Rotation paths and how fast each direction turns (deg/step)
Each turn is a multiple of 5 degrees from 10 to 175, or 0.
Each row of a path follows its step; steps can be skipped.
path 1
step 0: [ 13 -23   1 -10  -6 -25  15  16   1   9  20 -38   9   1  -5  33   3 -35
  -4   2 -14  -6  59 -32  -3 -17 -36  24  -7  -3  11  -9]
step 1: [-34 -20  13  10 -37 -25  11  37  -3  30 -14 -46   3 -25  -8  23  -8   1
 -14 -24  13  20  -5 -17 -18 -37  -4   5   4 -10  10  10]
step 2: [-17 -45  16  36  13  -8 -33  -2 -22   1  19 -28  25 -14 -16  -7   2  -9
 -20 -22   6  11  -2   9  -8 -38 -23   5 -41  -2 -15 -20]
step 3: [  5  -9  30  19  32  21   0  53   8  10  23 -13  17   5  -7  -7 -22 -18
 -17  -8  15 -11 -28  16   6 -41 -17  10 -15  16  34  24]
step 4: [-26 -30   5  10  24   3  15  -5   6  17   2  30  22   9  12   8 -15 -10
  38  19  24  -7   4  20  -8 -50 -52 -19  -4  -4  16   6]
step 5: [ -3   8  -8  -9   9  23   1  -1  16 -36 -12  -7  16 -23 -13  15 -35 -23
  37 -11  -9  -2   6 -35  -2 -47 -23 -29 -23  27  18  16]
step 6: [ -4  11  -1 -51  -5  28  18  -7   8  17   3 -26  12 -38 -24  -1   6  24
  28 -13  15  -9  16  14   3 -50 -17   4 -24  -1 -23  18]
step 7: [ -4  21  -7  23  -4  23 -11 -19   0  -7 -13  -2   4 -27 -26  12 -44  25
 -11 -27   4  26  18  42  34 -29  -8 -12 -16 -19  -7  31]
step 8: [ 56  -7 -18  23   7  48 -16  21  -7   9   6  10  16 -19 -13  22   0  14
  -2  25   6 -12  25  10  24  -3 -29  13 -29 -17 -11  23]
Directions:
[  6  11  13 -13  15  -2   2   2  -4  -5   6 -17   0  -3  -3 -14   5  -9
  -1  10   2  -6  10   4   3  -2   7   8   0   2   5  -1] => 120
[-12   4   0  -4  -3   5   3  -6  -3   6  -4  -6   1 -14  -1  -5   3  -1
  -2 -13  -3  10 -10  -1   0  -3  12  10 -12  13 -14  -9] => 80
[ -1   1   1  14  -3   2  -9   6   3  -2   3  -3  -5 -10  -8 -10   1   1
  -8   4   6   3  -8   9  -9  12  -3   6 -15 -18   0   7] => 65
[ -3   1  -6  -9  11   4  -5  -5   8   4  -2   5   7 -11  -8  -6 -22  14
  10   0  -9 -12   2   3  -5   8   0   2   3  -1  -1   1] => 35
path 2
step 0: [-11  16 -26  27  51  -3  12  17  -7   8 -16   8 -33  18   2  -4  13 -23
  -2  25  -7  -9 -30 -25  -6 -13  -1 -27  15 -17  25 -13]
step 1: [  9  15 -13  14  39  29  10 -29   6  -3  -3   8  -2   6 -47   7 -21  -8
  23  29   1 -41   4  16  -2 -18  -8 -24 -15 -12  -6  10]
step 2: [ 22  16  24 -17  -2  18  44 -48  -8   0   7   6 -14 -20  -4  36   2 -11
 -12   2  -4   7  11  32 -22 -27  -6 -19 -15   1   3   6]
step 3: [  0  11  48   2   6  10  21 -37 -13   7 -13 -52 -28   2  16 -22  -3 -14
 -21 -19   2  13  -6  -4  -1  14   8   6 -30   2  14   4]
step 4: [ 42 -10   9   1   3  -4  27   0   0 -10 -32 -37   7   5   2 -24  14 -29
   0 -21  14 -11 -27 -32  25  18 -17 -19  18 -11 -13   4]
step 5: [-15   4  -1  34 -11  22  33  21 -19   0 -24  -8  -2   0 -32   1  13   5
  24  -8 -17   2 -11 -29   9 -27 -28 -10  36 -10 -10  26]
step 6: [-31  32   8  10  15  19  28   8 -37   5   4  14   0 -24 -26  24 -25 -14
 -14  24   4 -11  -1 -15  -1  -4 -29  22   6 -12 -25 -22]
step 7: [  6  -5 -19   0  23  34  18 -15 -25  24   8  -5   6 -17   1   2  -3 -43
 -37  41  18   3   3  -3  -9  -3  -4   9  -2  38  24   0]
step 8: [ 21  36 -16  -7  17   5  11   3   8  10 -22 -25  10   3 -11 -27   9 -16
  -7  16  10  27   1  -5 -14 -17   0 -35 -52  23   7  11]
Directions:
[  7   1  -1   6   5   1   4   9   4 -11 -18  -6 -10   8   1  11  -4  10
   6  -6  15  11   5   1   1   6   4   8  11   5   0  -4] => 65
[ -6  -3  10   4  14   0   5  16   2  -1  14   3   0   4 -17   0  11  -2
   3   8   0  -7  -2   8  -3  -3   2   4  13   2   2 -12] => 65
[  1   5  -3  -6   1   1  11  -2   4   2   8   3  -1   7   4 -11  -1   8
  -1  -1   6  -7   1 -14   0  16  -8  -3   1   8  23  -6] => 95
[ -9  14   8  -7   1  -6   0   7  -4   1  -4   8 -19  -8  -1  -8   0  11
 -13  -9 -10  10   5   4   3  -7  -6  -2   1  -4   1  -5] => 115
[-10   2 -16   8  -2 -10   3   1  -1  -5  13  -6  -8  11   7   3  -8  -7
   5  -4  -5  -1  -4  -5  14  -7 -12   2  11  -3  -6   0] => 65
[  0   6   5  -8 -13  11  -7  11 -17   5   5 -12   6 -10  -2  -4  -5   0
   3   3   3   6  -4  -7   1   9  -5  -1  17   4  -7   3] => 40
path 3
step 0: [-26 -23 -17   2 -18  11  -1  33  14  15   5 -42  46 -11 -16   1 -24  18
   1   9  12 -18 -21   3  10  14 -13  31  -3  32  -7 -44]
step 1: [ 10 -19  10 -11   7   0 -30 -13  15  -7  16   1  24  26 -10   2  22  -2
 -29  22  25  14 -19  26   0  45  -8 -60   6  20 -21   7]
step 2: [ -9  33  20  17   5 -23 -11 -31 -37   3 -21 -41   5  36  -5   1  31  28
   8 -37  -3  32   3   4  -1  -6  10   1 -27  -6 -25   2]
step 3: [ -9 -29  26  -2  -4 -12  32  23  18   0 -20 -37  46   7  -2 -29   9   8
  41  22 -22   7 -23 -32   5 -16  -3   3   6 -17  24   6]
step 4: [-10 -38 -19 -22 -33  14 -13  11  -4  48  11 -14  11  -3  34  24  25  27
  -4  31  19 -21 -11  18  17  40   5  -2  -3  -7   3   0]
step 5: [  0  24   7  -8   2  22   6  15   1  25 -17  -2  10  59 -24 -21   3  -6
 -24 -11  26  24  23  20  11  28  -4  -3 -15  35 -26  38]
step 6: [-16   3  34  41  35 -10  -7 -20   2  25   6 -29  22   6  16   8   4 -26
  31   8   0  43 -35 -14 -26 -14  11  14 -11  22 -15  -1]
step 7: [ 15  13   2  -8  10 -13  20  -5  19  -2 -10 -45  48 -33  32  -6  21  10
  14 -14   8 -25 -18   2  28  46  -2  -8  11  -6  30 -14]
step 8: [-14 -12  16 -41  -7  28 -15   7  -9  12   3   6   0   2   0 -30  39  29
  13  23   4   3  26 -16  27  33   2  -4  12   4 -59  -5]
Directions:
[  7  -2  -4   0   2   3  -7  19   7   2  -6  -7   7 -18   5  -9   3   9
 -10   4  -3  -5   0  -1 -10   3  -1   9   4 -14  -6  -2] => 95
[ -8  -4  10  -5 -15   6   2   9  -3 -17 -10   7   2  -7   6  10   2   1
  -4   3  18   6   7  -3  -5   7   4   0  -4   9   1  -3] => 95
[ -8  -6  -9 -11 -10   1  -8   2   1   0  10   5  12  -5  -6   3 -10  -6
   0   6  -9  -7  11   9  15   8   8  -2   1   0 -12   4] => 95
[ -5  -4   6   1   0   0 -11   1   5  -6 -16  -3  -9   2   7  -9  -4  -4
   0   1 -15   8   2   2  11  -9  -8  13 -15   9  -6   1] => 115
path 4
step 0: [-19 -31 -10   6  -4 -31 -21  -2  12 -23   6  18   8  28  39   2   0  17
  -4 -37  31 -17   8  30   9  50 -27  25   8  32   2 -35]
step 1: [-21  13  15 -32  48 -36 -11  34  -4 -40 -12 -16 -29 -40   8 -10  27   8
 -17  -8   7  19 -14   7 -13  30  12 -17  -9  31   3 -28]
step 2: [ 10 -12  -8 -12  35  -1   5  -8 -54 -25  32 -11  11   7  30 -39 -14   8
   5 -39  24  25 -18  22   1  -9 -28  36 -23  27   0  -2]
step 3: [-20 -35  -2  24  31 -34 -46  20   0 -14 -37 -17  -5  13   4 -35   1  19
  27  11  28   7  21  17  27  27  -5  23   4  16  13 -31]
step 4: [-10 -14  -3 -36  31  -8  -3  28 -37  11 -38  -8 -36 -15  28  10  29   1
 -37 -33  21  19 -18  23  30 -19  -7  -1  -2  22  -9 -15]
step 5: [-38 -14 -21  -4  30 -28  15  -7   2 -50  -7 -15  14  11  22 -10 -17  -8
   3 -26  27  -5  16   3  24   1 -57  17 -38  16  -3  16]
step 6: [-23 -11  16 -39  10 -20   5   8  -5 -22 -22  -8 -16 -27 -10 -37  -7  11
  39   7  47   3   8  10  39  -3  15  -9  13  32 -11 -49]
step 7: [-31 -11  27 -29  14  -8  19  12 -13  29 -15  -6 -27  20  24 -32   7 -24
 -10 -23  27  41  -6  25 -20 -22 -46  27 -12  21   9  -5]
step 8: [-22 -10   6   3  29 -68   1 -20   9 -15 -24 -11  -9   9  42 -19 -41 -10
   3 -16   2 -16  10  13  33  10  -9  24  -2 -14 -32 -30]
Directions:
[ 13  19  -1   2  15   3  -4 -10  -3  -2  -6  11   4   6   5  -5   1 -18
   2  -8   4  -5  -4  -5  -1  -5 -11   3  -1   0  -1   7] => 130
[ -3  -1  13   7  14   6  12  -4   1  -1 -17   6   1  -6  -1  -4   1   5
   3  -4 -13  -5   8  -9   5   9  16  -1  -3   6  -1  -4] => 145
[  7   7   5  -3   1  14  -1  -1  -2  -2   5   7 -22  -5 -10   1   0   1
  -7   1  -2   3  10  19   5  -1  -1   3 -14   0  -6   0] => 140
[ -1   2   5  -4   7  -3   6   3  -4  18 -10  -3  -5  -4  -9  10  11  -3
 -13   9   8  -6  -6   2 -14   9  -8  -2   4   7   9  -6] => 120
[  3 -11   5   0  -1  17  15   2  -8  -1   3 -11   0  14   5  12  -2  -4
   3 -15   2   7   2  -7  -9   4  -6   7  -7  -4  -2   0] => 140
[  5   8   8   1  -4  -6 -13  -4  -3   6  14  -8  -6  -3   5  -9  -5  -1
  -4  -8 -16   1  -7  -7  -5  16   0   7  -3   2   4 -12] => 45
